One turn sends every row of this set to another row. A few are shown first. Where does it send the rows asked after them?
mapur: -72  -586  -259  -267  -16  191  28  40  -169  -88  10  -178  130  20  -129  -20  237  -138  -194
mig: -380  -128  -128  -358  26  47  -158  154  26  89  -142  -54  70  -77  -109  -263  330  -102  -162
sare: -185  -163  125  230  -61  33  205  120  95  101  -256  -104  202  -144  32  -227  206  151  -137
Tus: -106  87  -137  -103  -29  -89  -354  -532  -75  -88  126  96  -138  -63  61  -279  -377  -260  -99
Sak: -5  -402  -9  278  -229  -58  262  26  -155  -52  -71  -107  19  244  -317  147  25  -190  -162
lov: 105  -267  69  -172  202  -176  -383  -202  -95  18  32  12  219  -398  125  -190  -302  -168  -158
Lir: -88  18  -160  -399  46  25  355  -169  194  142  -97  -225  -63  -147  49  -233  83  220  91
Med: 207  -143  118  14  74  68  226  150  199  -343  50  -87  -222  188  71  -310  180  53  -94
Memun: 249  -190  84  0  25  51  218  129  136  -384  111  -89  -270  282  -40  -222  140  -41  -83
Zoz: 91  6  148  -10  68  34  169  177  250  -295  27  -42  -237  192  31  -360  190  35  -88
rov: -392  124  -344  -54  20  -247  328  8  -358  -83  -94  159  -252  221  -62  64  -75  -113  -95
Ful: 2  -75  -206  -73  -56  -46  -301  -591  -156  -160  174  79  -127  -19  45  -183  -409  -294  -100
Nok: 52  -63  100  35  188  -235  -113  -267  5  -114  65  -12  -6  -532  292  -295  -345  -158  -16
bonuv: 192  -404  30  -147  170  -155  -322  -223  -182  -60  96  9  195  -294  56  -71  -350  -250  -172
kuz: -373  -131  -150  -387  -65  -25  -163  145  -64  44  -78  -12  -55  149  -321  -88  241  -306  -174
pefi: 90  -195  -224  -40  -20  39  -251  -612  -158  -179  168  8  -46  -124  147  -212  -386  -187  -111
Rebi: -189  -183  -420  36  15  -124  459  -53  -442  -200  -16  74  -145  205  9  151  -97  -63  -105
muro: -90  74  -126  -83  26  -34  -338  -538  -48  -72  82  79  -48  -212  202  -387  -323  -148  -107
movim: 150  -302  13  -184  117  -254  -386  -238  -203  -51  109  42  79  -159  -75  -3  -385  -381  -160
leke: 9  -127  88  -204  120  -310  -461  -170  -138  16  64  105  54  -168  -73  -85  -363  -373  -160
toziv: 59  154  -152  200  96  21  340  -76  -120  61  87  263  -30  -233  35  417  92  -143  -149
vebe: 25  -108  -178  -41  27  57  -261  -571  -76  -118  107  34  2  -242  242  -344  -323  -102  -99
Gar: 100  -250  -297  -365  -84  0  437  -253  -18  -15  82  -234  -205  194  -221  110  -86  -59  75
gasob: -358  113  174  181  -122  -166  71  172  86  153  -245  2  31  41  -177  -167  166  -46  -128
notuv: -250  -48  74  191  -214  -203  110  119  -68  63  -151  6  -81  268  -387  66  42  -255  -152
foga: -473  248  -285  -56  84  -214  300  47  -214  -18  -186  155  -155  14  114  -137  0  69  -96
kera: 0  37  67  12  60  -404  -177  -271  -107  -137  142  74  -219  -197  -5  -88  -463  -474  -38
Zos: -226  237  -129  -447  -18  -135  265  -136  190  178  -78  -131  -210  56  -149  -144  21  33  104
gisaf: -76  147  120  -7  138  -384  -207  -225  2  -68  51  69  -138  -379  139  -265  -410  -317  -22
Kes: -343  -8  -324  14  144  -65  421  4  -240  -57  -177  59  -5  -140  280  -179  42  231  -103
gika: 38  178  -137  198  112  44  322  -76  -103  75  71  253  -12  -276  76  375  105  -102  -163
bupus: 21  -473  24  304  -122  84  322  39  -61  -27  -140  -173  200  -20  -54  -17  118  51  -171
Mas: 101  -277  -249  -336  12  100  474  -245  73  29  5  -290  -37  -62  9  -55  18  153  92
Rup: -153  -249  -407  48  98  -4  519  -60  -368  -178  -72  14  -16  -21  205  12  -8  156  -118
Nuv: 24  213  -137  185  97  -1  309  -66  -104  76  72  274  -51  -208  15  420  86  -169  -146
fiki: -87  64  -210  -431  -110  -156  287  -184  54  74  8  -141  -297  245  -309  57  -66  -138  82
bonu: 225  -289  14  80  139  -196  -31  -329  -126  -217  145  -55  -8  -419  236  -143  -411  -241  -48
mufug: -143  -427  -248  -317  -92  47  -69  67  -186  -78  14  -94  -26  200  -332  62  187  -327  -197
pur: 199  -232  -14  51  56  -297  -77  -318  -178  -221  204  -8  -156  -216  47  0  -491  -423  -39
puna: -15  -75  100  -214  186  -267  -453  -165  -77  57  9  73  135  -314  48  -208  -309  -250  -140
gezev: 5  232  -114  182  126  25  313  -46  -69  93  58  271  -20  -274  82  349  127  -105  -134
Buzo: 78  50  149  -33  28  -49  130  197  205  -307  50  -17  -331  288  -60  -298  164  -58  -87
zugav: -192  -405  -175  -297  48  207  -23  85  -27  11  -104  -137  188  -166  -6  -224  332  4  -184
lumu: 153  -61  105  -20  6  -24  158  155  138  -352  104  -22  -336  360  -108  -207  114  -112  -94
tolu: -4  253  -117  192  108  -4  293  -60  -83  114  58  288  -44  -239  35  382  110  -138  -139

kera -> gisaf
Tus -> muro
Now find these:
toziv -> Nuv
bonuv -> movim
Rup -> Rebi
Sak -> notuv
Med -> Memun
mufug -> kuz
Zos -> Lir

